128 stands for zero in the data rows.
Here are some numbered points:
[134 149  94 107 119 117  60 138 163 132 152 133] 0
[145 136 121 129 112 131 129 135 109 107 158 135] 1
[130 126 133 152 163 121 168 113 101 114 125 155] 2
[149 147 122  86 122 118 170  91 159 132 143 125] 3
[117  94 200  99  68  88 158 175 217 185 122 153] 4
[110 114 151 202 157 121 162 149 105 111  63 111] 5
[115 109 135  96 131 124 157 100 137 137 128 118] 6
[153 121 127  88 109 103 107 121 200 149 145 139] 7
[ 92 109 118 135 114 132 106 183 149 167 128 102] 8
[111 102 138 129 128 126 113 165 153 141 109 123] 9
[117 176 181 167 162 165 142 150 158 121 110 113] 10
[ 90 147 107 179 110 172 178 131  19 195  88 119] 11
[134 122  76 114 104 115 116 130  98 146 131 127] 12
[ 51 132 165 151 100 143 141 188  91 142 114 173] 13
[ 91 116 146 135 141 113 172 121 139 112 112 134] 14
[174 141 104 123 152 134  66  72 150 101 135 106] 15
[121  75 122 127 129 143 188 137 103 149 108 110] 16
[112  81 159 124 117 121 117 200 115 124 117 111] 17
[ 36  54 149 132 133  71 159 138  86 139  89 203] 18
[114 149 125 136 139 169 109  97 117 142 150  96] 19
[131  49  86 176 128 147  91 101  76 150 121 141] 20
[179 169 120  97 136  93 118  90 197 119 157 156] 21
[112 174 120 123 128 138 122  90 168 103 130 113] 22
[100 131 147 132 120 131 139 162 114 129 123 142] 23
[144 110  86 141 149 150  55 126  71 107 139 147] 24
[244 108  45  95 160 118   0  20 161  82 166  99] 25
[111 136 114 149 148 158 113 133 115  97 127  81] 26
[ 44  80 151 126 108  69 130 126 116 135 111 195] 27
[127 100 153 116 103  99 150 161 179 152 116 133] 28
[107 134 167 218 158 124 168 150 132 114  53 120] 29
[165 152 154 129 139 108 123 137 149  74 148 142] 30
[122 155 113 127 136 130 135 119 125 128 129 126] 31
[130 109 126 121 125 128 128 132 136 136 126 125] 32
[107  75 147 143 110  62 118 146 105 169  95 169] 33
[168 145 143 143 154 156 133 123 124 109 140  94] 34
[120   7 106 104 118 152 153 162 106 153 156  90] 35
[132 157 131 117 128 255 126 107  70 221 110  30] 36
[121 135 142 137 141 187 113 146  90 165 125 108] 37
[163 154 125  80 177 128  88  46 209  99 161 134] 38
[102 186  97 155  60 132 140 156 122 164  87  62] 39
[ 70 129 105 128 106 152  78 138  86 104  92 189] 40
[121  57 107 214 111 131 127 113 182 119  55 101] 41
[104 105 136 145  86 105 112 235 101 127 143 186] 42
[100 155 105 165 166 179 156  96  71 123 119  96] 43
[126  79  90  64 129 118 131  96 125 112 183 110] 44
[ 72  56 134  71 114  88 130 120 187 173 154 147] 45
[ 96 167  96 145 153 115 181  90 159  90 120 110] 46
[ 84 139 110 109 139 152 105 157 112 121  76 122] 47
[141 111 111  95 126 126 131 112 130 120 164 111] 48
[158 152 119 143 112 142  89 144  96 116 131 104] 49
[134 108  71 138 145 149  77  99  88 145 127 101] 50
[166  99 100  98 110 102 139 190 133  90 165 115] 51
[107 186 153 151 149 145 147 139 109 116 104 142] 52
Which three points above are nearest to each new point by angle? Their numbers follow each, smallest number first.
[107 135 109 163 107 154 155 128  62 180 105 130] -> 11 37 43
[129 153 144 154 138 122 120 115 118 116 117 159] -> 2 29 52
[115 126 127 117 121 136 122 156 106 124 133 113] -> 17 23 47
[129 152 121 136 158 156  99  95 112 128 150 110] -> 15 19 50
[ 66 164 162 107 145 153 143  96 185 137 165 100] -> 10 19 22
[116  76 168 152 115  34 158 155  96 164 104 183] -> 18 27 33
[119 102 174 127 135 118 140 128 135  95 135 141] -> 14 27 30
[ 99  58  84  56 109 119 114  71 165 207 179 138] -> 32 44 45
[102  73 137  97 103  69 150 113 174 181 159 149] -> 4 28 45
[139 146 139 153 158 163 152 115  96 126 127 126] -> 2 34 43
[136 157 137 155 110 142 127 174 125 141 115 103] -> 10 39 49
[139 199 165 161 129 171 123 160 150 135 103 108] -> 10 34 52
[148 156 150  71 174 122  78  77 198 120 160 131] -> 15 21 38
[ 98  84 111  73 120 130 117  93 143 179 161 135] -> 6 44 45
[159 135  51 132  98 113 116 179 124 131 131 133] -> 0 12 51
[176 102  72 145 129 162  82 163   8 117 157 129] -> 24 49 50
[129  89 149 159  81 128 153  53   0 251 101 184] -> 11 20 33
[199 142 153 126 125 113 121 174 158 115 165 134] -> 21 30 51
[104 146  90 148 168 184 136  74  80 126 124 114] -> 19 43 50
[117  74 109 166 138 158 195 178  62 157  96 104] -> 5 11 16
[ 94 207 133 140 108 120 175 144 134 112 111 133] -> 31 46 52
[173 144 100 132 141 146 136 140 104  87 143  88] -> 26 34 49
[123 123 126 116 129 125 110 145 159 138 152  80] -> 0 7 8
[136 114 131  71 117  90 115 115 193 129 169 130] -> 7 21 45
[111 113 132 127 126 127 122 156 130 153 138 130] -> 8 9 17
[169 118 156 133 153 142 178 110  63 111 156 137] -> 1 2 34
[ 94 139 158 137 143 129 116 122 155 141 119 140] -> 10 14 27
[140 159 130 150 107 146 131 167 112 144 113 107] -> 37 39 49
[172 202 102 144  98 167 101 130 111 107 105 129] -> 31 39 49
[183 149 134 150 138  76 189 181 168  50 176 131] -> 1 30 51
[134 147 131 136 151 191 104 156  56 160 113 104] -> 11 36 37
[112 157 113 168 158 168 126 124 115  81 123  87] -> 26 34 43
[ 83 118 150 111 126 125 159  82 157 138 126 128] -> 6 14 45
[143  48  77 195 132 167  61  64  55 174 124 128] -> 20 24 50
[162 124 116 131 126 127 149 117  96 116 152 144] -> 1 2 48
[114 250 173 139 135 112 120 117 227  95 147 116] -> 10 21 22
[120 154 109 111 119 107  43 102 219 135 157 140] -> 0 7 38
[177 148 139  58 180 110  85  54 232  89 165 132] -> 15 21 38
[139 143 134  91 115 112 209  97 166 136 116 128] -> 3 6 46
[129 111  34 128 151 190  39  83  70 149 127 114] -> 20 24 50
[111  99 131 117 115  90 136 123 146 152 153 143] -> 4 27 45
[ 75 141  92 102 142 157 123 146 116 124  41  90] -> 26 39 47
[122  96  95 117 108 106 125 133 121 143 132 138] -> 12 32 33
[146 121 168 169 135 138  83 170  61 175 106 129] -> 11 37 49
[165 206 170 150 160 162  94 102 112  89 159 125] -> 10 30 34
[125  90  82  94 135 122 115 158 139 148 131 145] -> 12 32 45
[135 119 121 107 113 111  93 130 148 113 158 118] -> 0 7 48
[157 121 131  87 114 114 114 163 113 109 171 129] -> 1 48 51
[174 112 143 125 142 134 185 124  72 115 148 132] -> 1 2 16
[161 115 122  97 118 117 109 162 127 125 156 123] -> 0 48 51
[100 121 116 140 166 147 128  75 106 136 118 125] -> 19 43 50
[111 137 146 133 121 131 167 192 125  76 131 127] -> 17 23 42
[123  78 173 158 123  25 150 154 102 167 103 188] -> 18 27 33
